One turn moves each row of this set onto another row. After a few examples, where does it send each row asked below?
gos: [261 265 95 -151 -115 174 -368 132 -114 -426 -70 44 23 -72 -265 48 93]
rilir: [-334 -125 -185 373 -166 109 -65 110 -138 -315 24 -113 71 -64 -379 125 242]
relo: [157 213 160 -116 -143 80 -32 263 140 102 -27 37 -459 -88 367 -219 -119]
fila: [199 260 -403 -130 241 -47 254 -247 428 -322 -257 -123 -350 177 -67 -5 193]
tapu: [-130 -171 -271 134 168 -57 392 -344 308 160 -256 -264 -191 -15 -108 231 341]
vulef: [87 112 51 12 -372 130 -33 141 125 91 62 -327 -348 -197 285 54 -140]
tuvu: [209 -216 -73 149 13 -97 -157 20 -12 346 -260 -223 -55 -10 423 -237 -182]
Kur: [390 268 -315 -80 386 -167 233 -197 332 -7 -63 -92 -197 181 88 106 435]
Bos: [-314 -141 112 -100 8 173 -271 111 -113 -183 -178 404 181 -46 -217 -126 -63]
Gavod: [-140 -136 -260 356 158 8 365 -224 139 25 -359 -278 -330 95 -228 125 409]
bol: [368 -69 -202 284 42 -235 12 198 -33 258 36 -248 -90 -120 329 -216 79]
zab: [82 135 -5 -124 49 122 -275 112 -84 -358 118 241 120 -241 -426 -8 47]
zin: [37 -120 -164 205 108 -71 300 -232 209 146 -477 -330 -188 219 95 179 459]
gegu: [-123 -128 -208 321 -191 1 -117 229 -154 -511 -279 -96 146 19 -273 -94 159]
Rinel: [-245 -128 -290 -103 425 -60 275 -353 422 199 -219 165 -92 169 132 17 177]
Poma: [-200 -71 36 245 -338 83 -168 283 -156 -312 -4 -31 205 18 -118 148 287]
mafa: [-403 -105 -29 56 167 133 -221 127 -61 -223 -188 485 74 204 -137 -238 -2]
rok: [-224 5 -367 -88 218 -27 254 -236 450 -177 -398 94 -193 404 191 -95 104]
geti: [177 226 -66 -107 172 192 -276 -16 -62 -401 -48 112 -108 -95 -479 -51 -29]
Lan: [386 19 264 54 156 177 -136 240 115 218 -60 -15 -471 -73 305 -190 60]
zevoz: [214 117 -256 -159 455 -80 321 -336 357 88 -151 2 -290 -33 -124 67 275]
tegez: [-361 -17 127 245 -200 211 -45 229 -107 -333 -133 81 55 -149 -133 324 202]
fimif: [-137 -48 -422 196 7 -65 386 -197 382 -214 -365 -306 -278 213 -8 96 314]
ver: [266 -168 50 392 130 -32 -15 378 21 203 113 -107 -266 -67 363 -146 292]
fuz: [-19 -195 -264 337 391 -104 302 -230 117 128 -440 -178 -11 42 100 272 381]
zisog: [-188 36 10 58 -291 42 14 294 186 104 165 -27 -238 -33 526 -99 -71]
velud: [-204 -102 -185 13 8 58 -284 127 -22 -488 -316 252 214 189 -105 -253 -104]
pote: [346 -6 -270 0 116 -159 -215 19 99 214 120 -191 32 -51 438 -152 -217]
visos: [71 321 164 -67 42 221 -138 189 -66 -444 -45 191 -100 -250 -270 249 101]
Mem: [-93 -37 -258 -179 318 -44 59 -388 406 134 -293 23 8 430 331 125 131]
mebo: [-361 -126 -321 -76 355 104 59 -409 347 67 -292 102 -100 374 97 7 0]
zup: [199 159 -238 -7 51 0 -231 153 -56 -629 -99 71 83 -18 -326 -166 12]
mis: [-237 -163 14 245 -161 75 -69 253 -185 -238 -72 101 116 -229 -397 25 237]
toko: [303 -42 -99 28 146 87 -303 60 244 113 401 -200 -79 -64 414 98 -36]
mesu: [205 -282 182 87 105 216 -307 15 93 296 -225 -176 -238 33 377 -74 -147]
Beb: [-333 101 180 -78 78 225 -172 211 -9 -316 -149 505 49 1 9 83 -11]
viv: [217 278 -388 -80 499 -54 197 -255 332 -149 54 49 -285 93 -192 28 255]
sut: [-35 -87 -271 -31 605 -46 84 -359 264 116 -371 127 68 184 236 162 76]
dogu: [149 -163 109 144 -134 247 -248 32 193 168 99 -418 -224 -111 310 234 -61]
murug: [-61 -131 20 161 73 65 -127 293 242 162 337 73 -166 73 572 -49 107]
Voli: [-179 6 169 -77 -28 122 -314 266 -105 -248 -231 435 134 196 33 -181 73]
zuta: [331 167 -334 42 602 -126 194 -274 226 -11 -136 -63 -81 -41 1 271 304]

zuta turns into tegez
mafa turns into viv
Where do these go?
Poma turns into Mem
Lan turns into ver
bol turns into zisog
Rinel turns into zab
rok turns into zup

